In the data rows, the value 128 means zero.
Here are some points, one per row:
[110 110 107 105 124 120 132 125 121 132 124 133 119 154 169 110 136 116 145 176 124 124 139 129 141 138 132 113 137 106 162 149 132 124 144 133]
[107 099 159 122 149 141 128 137 120 142 119 115 118 115 110 086 119 098 149 137 169 125 141 133 127 135 157 139 147 098 160 135 088 108 135 126]
[135 082 127 114 146 128 137 109 094 152 144 147 172 136 151 165 106 138 087 116 110 104 126 169 092 125 117 123 105 126 120 067 100 135 095 136]
[124 153 089 141 117 136 112 095 092 131 133 144 123 135 147 121 072 168 107 142 186 141 106 113 143 157 127 171 140 147 176 148 143 075 120 077]
[091 114 156 122 092 137 151 114 148 122 096 132 130 121 104 128 109 135 134 146 090 147 114 132 152 115 138 145 112 148 115 135 123 152 129 135]
[122 149 161 151 168 119 117 107 144 121 127 128 073 114 139 116 151 164 135 129 079 123 160 128 137 108 102 108 156 157 146 111 103 067 122 163]
[152 167 062 089 167 164 145 152 104 148 102 155 120 147 121 095 144 133 123 141 132 131 142 127 113 114 173 086 139 113 161 122 073 143 134 105]
[122 143 143 093 102 120 160 136 128 126 128 141 137 090 173 147 137 126 119 078 096 122 103 123 109 151 120 120 162 109 140 111 139 187 096 130]
[098 130 128 101 116 128 133 120 150 122 093 128 101 119 101 139 135 158 122 168 141 157 162 133 091 085 092 157 119 141 140 162 148 100 131 134]
[112 089 123 196 137 134 133 100 133 123 113 144 139 128 126 108 128 132 159 077 156 150 130 153 093 166 132 106 179 138 124 160 116 148 167 125]
[099 147 159 113 174 153 126 115 115 103 141 098 129 157 152 116 090 110 140 108 094 135 134 115 101 145 177 126 140 119 133 151 134 138 160 103]
[145 144 108 127 107 151 090 109 178 115 182 116 096 126 112 129 122 120 133 136 085 121 098 116 088 136 117 083 100 129 118 153 146 139 167 126]
[133 105 166 118 113 146 105 103 136 151 122 120 150 101 156 086 093 142 133 145 158 129 096 109 138 137 141 115 107 124 146 139 072 137 139 121]
[114 132 114 069 196 127 111 108 130 122 136 087 150 112 129 089 135 173 113 123 158 141 098 109 143 135 165 106 105 114 096 125 155 106 151 119]
[133 092 129 122 113 098 120 124 104 129 122 140 098 143 091 118 133 137 128 174 115 090 113 122 156 124 104 138 121 136 070 125 118 109 126 104]
[151 170 159 108 089 112 117 131 100 141 144 152 115 121 145 106 102 126 158 160 140 137 097 130 136 169 117 135 152 095 134 153 122 142 180 130]
[133 108 142 154 131 143 071 142 102 105 091 155 109 127 103 150 130 083 109 143 122 146 087 087 065 149 121 086 135 117 134 155 131 142 098 135]
[124 157 128 109 124 107 095 127 098 109 098 104 123 137 096 164 143 103 078 079 124 122 143 103 133 128 141 138 083 162 125 150 078 176 131 140]
[121 153 167 141 132 128 117 084 121 103 151 142 146 113 146 144 166 066 144 125 170 122 144 086 144 081 122 122 143 132 133 108 126 119 137 116]
[111 126 132 137 119 165 124 129 164 090 097 100 155 128 139 138 154 134 092 135 168 141 144 117 132 122 104 104 140 142 107 122 156 132 105 110]
[110 122 068 159 156 147 159 119 097 115 143 146 143 131 127 116 149 149 175 134 101 151 151 069 131 170 174 129 115 087 139 135 116 143 109 113]
[102 146 173 114 123 101 132 097 117 146 128 141 130 125 090 122 142 151 161 149 097 137 120 195 122 099 156 125 121 157 142 110 132 118 090 107]
[144 134 130 125 125 147 109 185 112 083 124 113 126 155 121 160 144 118 162 077 109 138 120 140 139 136 123 129 170 150 143 114 160 132 112 091]
[102 095 105 128 086 139 168 117 165 142 139 135 125 131 130 100 132 118 153 118 164 136 160 069 097 115 159 107 132 121 141 119 099 145 150 117]
[155 150 110 127 111 159 119 130 153 105 158 147 114 098 133 100 149 143 135 103 115 118 155 158 127 129 141 167 119 100 136 117 171 133 136 198]
[140 149 098 114 102 113 185 088 126 119 095 129 149 129 089 140 090 146 155 124 130 128 115 127 140 102 143 139 121 139 100 127 119 145 137 153]
[145 120 154 120 168 120 158 147 172 148 101 170 076 086 103 106 138 142 109 129 099 134 163 143 121 132 130 140 131 140 137 133 148 109 116 107]
[076 103 082 141 130 114 115 133 147 106 145 087 077 132 108 128 124 123 164 090 168 081 123 145 117 155 176 119 138 139 141 121 110 157 127 087]
[060 163 181 105 125 127 151 144 160 118 122 165 148 163 126 150 157 181 113 140 123 138 133 151 159 180 109 120 106 155 109 157 087 107 130 148]
[179 108 121 107 102 186 139 120 112 114 133 128 139 166 148 139 097 129 138 091 104 145 124 161 130 095 079 119 096 138 161 149 131 105 131 107]
[141 111 131 115 141 062 123 175 115 124 139 107 153 158 150 140 098 136 102 156 132 132 129 128 133 140 144 153 137 114 175 169 163 109 181 116]
[143 170 170 141 149 078 137 112 102 126 142 136 115 135 123 144 125 111 110 094 157 108 144 102 083 126 140 105 111 105 081 186 138 107 096 129]
[148 151 110 132 150 128 145 113 122 157 108 102 138 112 093 131 146 122 078 138 124 127 053 138 114 123 124 151 166 137 161 133 128 130 185 135]
[113 176 148 103 145 130 137 124 152 136 101 160 103 130 126 130 113 131 150 125 145 102 163 141 102 137 076 160 113 128 154 105 111 109 140 103]
[115 165 134 159 117 104 114 113 135 117 116 103 110 123 105 128 106 083 090 097 126 138 124 102 193 166 145 110 141 138 159 097 156 121 095 140]
[136 130 137 128 116 102 078 112 057 153 097 123 143 110 119 108 147 124 128 078 109 131 226 080 142 144 106 152 129 128 116 112 137 157 143 140]
[128 118 140 097 123 113 106 115 122 139 128 154 109 123 119 174 140 113 125 113 130 153 169 127 165 113 119 085 177 100 098 108 181 137 124 104]
[119 128 147 120 107 140 120 106 120 117 102 163 129 128 163 125 198 139 127 146 131 093 080 160 124 147 162 195 144 127 171 135 149 118 152 144]
[119 148 080 114 115 126 105 134 142 152 172 150 150 147 127 116 094 087 152 129 104 171 124 136 113 136 119 146 141 169 106 129 139 114 123 173]
[147 152 131 140 129 091 151 125 173 089 144 083 177 149 103 129 111 115 128 138 116 104 133 138 136 111 131 130 161 088 138 118 123 127 055 104]
[170 145 146 143 117 128 122 157 091 101 069 103 141 114 172 120 127 112 148 142 174 094 149 142 130 138 152 096 074 164 111 133 139 124 083 132]
[164 116 136 151 089 129 129 140 141 142 081 077 147 114 116 138 158 101 136 104 141 175 102 121 132 132 142 134 136 117 097 136 148 078 083 133]
[169 098 143 159 153 111 161 145 137 078 124 174 121 085 161 144 121 145 131 132 116 129 141 152 152 106 151 138 105 143 115 093 132 152 188 112]
[101 159 134 175 130 185 140 187 093 142 111 107 150 127 139 137 132 145 107 139 106 110 108 114 133 095 091 114 107 104 117 134 142 117 125 151]
[111 099 115 109 147 129 123 136 147 117 078 142 111 125 115 097 113 123 130 115 110 075 117 128 153 107 097 162 136 122 077 147 111 142 136 101]
[134 147 103 158 127 128 100 124 151 146 178 119 143 149 090 109 142 148 119 144 141 126 139 159 146 163 123 098 110 149 121 121 161 169 152 118]
[114 148 116 167 117 168 114 112 152 172 128 122 152 150 167 069 117 090 094 124 085 118 131 138 098 091 125 123 141 150 095 097 163 120 131 108]
[115 123 133 128 137 158 134 136 125 121 122 095 133 135 116 149 111 127 152 122 140 149 149 146 087 131 194 126 156 114 134 150 104 130 151 118]
[148 121 142 094 133 103 113 153 148 158 093 117 146 159 157 130 117 102 118 168 125 128 115 113 127 152 182 133 098 103 116 118 139 109 162 146]
[142 117 152 153 180 099 165 135 130 123 092 127 101 162 103 091 113 124 182 146 129 123 117 136 139 125 094 130 092 150 136 121 133 150 125 157]
[099 136 116 147 067 127 153 142 105 103 159 136 075 151 128 070 122 105 082 102 138 163 111 177 120 113 141 126 100 081 107 084 120 126 149 162]
[167 126 146 114 107 168 117 126 122 068 116 152 103 129 118 160 122 119 086 183 166 152 141 134 133 131 113 109 173 112 139 083 117 165 091 136]
[141 137 136 115 127 114 096 173 163 125 139 113 155 122 136 122 167 134 170 092 131 189 091 119 137 138 077 120 135 088 115 098 092 123 093 101]
[125 124 139 164 128 116 143 160 185 141 123 157 135 155 144 151 127 129 096 106 144 134 113 088 112 124 131 144 138 085 143 102 166 143 075 101]
[156 125 121 134 129 141 082 141 135 116 188 131 132 138 110 154 145 111 141 124 124 097 121 110 136 086 131 161 085 108 135 095 104 086 164 142]
[125 112 092 146 096 126 083 106 158 127 157 111 136 118 149 093 146 123 110 154 095 151 155 185 126 137 133 159 103 109 101 175 115 138 103 126]
[143 106 107 120 155 078 133 074 113 114 107 115 134 116 150 150 175 073 123 126 105 150 123 126 125 133 106 101 102 143 190 119 136 133 110 132]
[135 127 126 139 139 152 116 104 137 175 137 154 158 161 102 137 114 123 138 109 127 094 130 146 137 111 100 137 111 090 135 152 142 141 119 130]
[124 112 106 103 111 097 148 142 141 138 115 105 140 149 139 109 151 143 126 128 133 102 118 113 119 163 129 077 158 120 137 136 125 092 172 174]
[131 140 137 116 098 109 168 127 131 138 129 067 066 165 140 144 119 195 133 143 085 099 154 099 091 130 101 178 112 160 121 080 120 124 116 092]
[148 134 116 153 139 131 113 117 161 125 140 123 137 120 153 148 084 162 133 128 125 085 132 137 134 127 110 112 143 107 148 121 118 125 115 194]
[122 094 138 129 143 138 169 157 098 133 160 130 161 150 103 119 115 115 108 123 124 154 138 149 122 148 082 129 125 117 116 105 150 109 138 149]
[154 091 123 130 159 172 168 131 125 152 177 130 107 160 115 173 148 108 110 107 163 117 135 123 146 139 100 166 118 148 102 144 120 089 122 152]
[104 101 130 098 148 154 125 150 108 139 159 104 136 066 106 139 100 119 118 157 120 134 129 119 115 144 083 153 101 121 167 129 132 150 100 171]
[101 122 124 115 101 121 157 126 069 102 131 104 133 071 125 151 175 095 121 134 129 083 157 110 129 127 098 106 137 117 115 170 134 127 122 111]
There is one direction along which these points spread out most. Take the direction at right angles to it along which they spread out most. Go by this last direction. Where along it does each point below lie, from 0 to 99? 50 is the average, and the first point above lies past it. One standard deviation of the points above along it is 16.
[113 136 117 114 125 130 176 159 152 122 133 157 150 067 124 118 073 096 132 146 119 106 111 120 160 114 130 106 123 184 109 143 127 121 135 091] 45
[123 097 121 101 121 127 094 096 102 123 103 137 135 146 137 089 124 129 138 138 165 101 109 105 125 117 148 120 146 131 134 100 157 127 163 132] 67
[129 134 106 145 088 112 086 168 140 160 184 132 137 112 112 106 126 134 110 119 124 108 148 177 128 105 132 109 132 139 122 143 109 125 131 125] 45
[138 147 129 124 125 073 112 136 130 152 107 112 132 099 143 180 146 098 132 116 175 153 141 129 114 111 115 119 112 146 123 136 128 156 124 115] 60
[109 120 067 166 141 098 117 140 122 096 098 147 164 111 119 171 096 160 158 161 125 137 129 139 133 099 147 163 147 133 086 133 110 132 138 152] 46
[161 106 153 143 093 184 132 103 123 186 148 122 147 132 101 166 134 164 131 130 125 101 136 134 143 159 143 116 113 119 150 139 147 126 128 132] 44
[169 135 118 149 147 152 148 127 116 181 166 091 078 157 158 129 157 144 131 191 137 158 118 143 140 116 140 157 166 150 096 104 123 171 115 138] 39
[140 153 127 131 140 127 144 115 148 115 123 170 136 088 117 145 124 130 129 133 093 135 123 125 145 172 129 150 134 138 088 098 086 090 159 091] 39
[122 106 117 134 136 125 123 121 128 145 125 118 083 122 173 119 126 152 114 090 122 166 133 114 187 089 162 108 117 094 146 177 092 135 147 111] 66
[072 131 111 108 176 155 125 123 119 158 145 120 104 123 162 178 103 116 167 113 135 118 099 151 151 116 103 127 105 129 107 113 153 139 110 161] 37
[112 104 153 160 128 095 134 147 116 148 137 149 116 107 097 126 125 194 126 140 117 142 108 109 107 090 129 107 107 162 129 113 136 106 130 112] 32
[168 120 152 101 124 114 114 142 115 078 176 160 162 145 147 082 154 143 112 119 140 128 105 081 126 098 138 142 168 199 130 160 126 163 051 164] 53
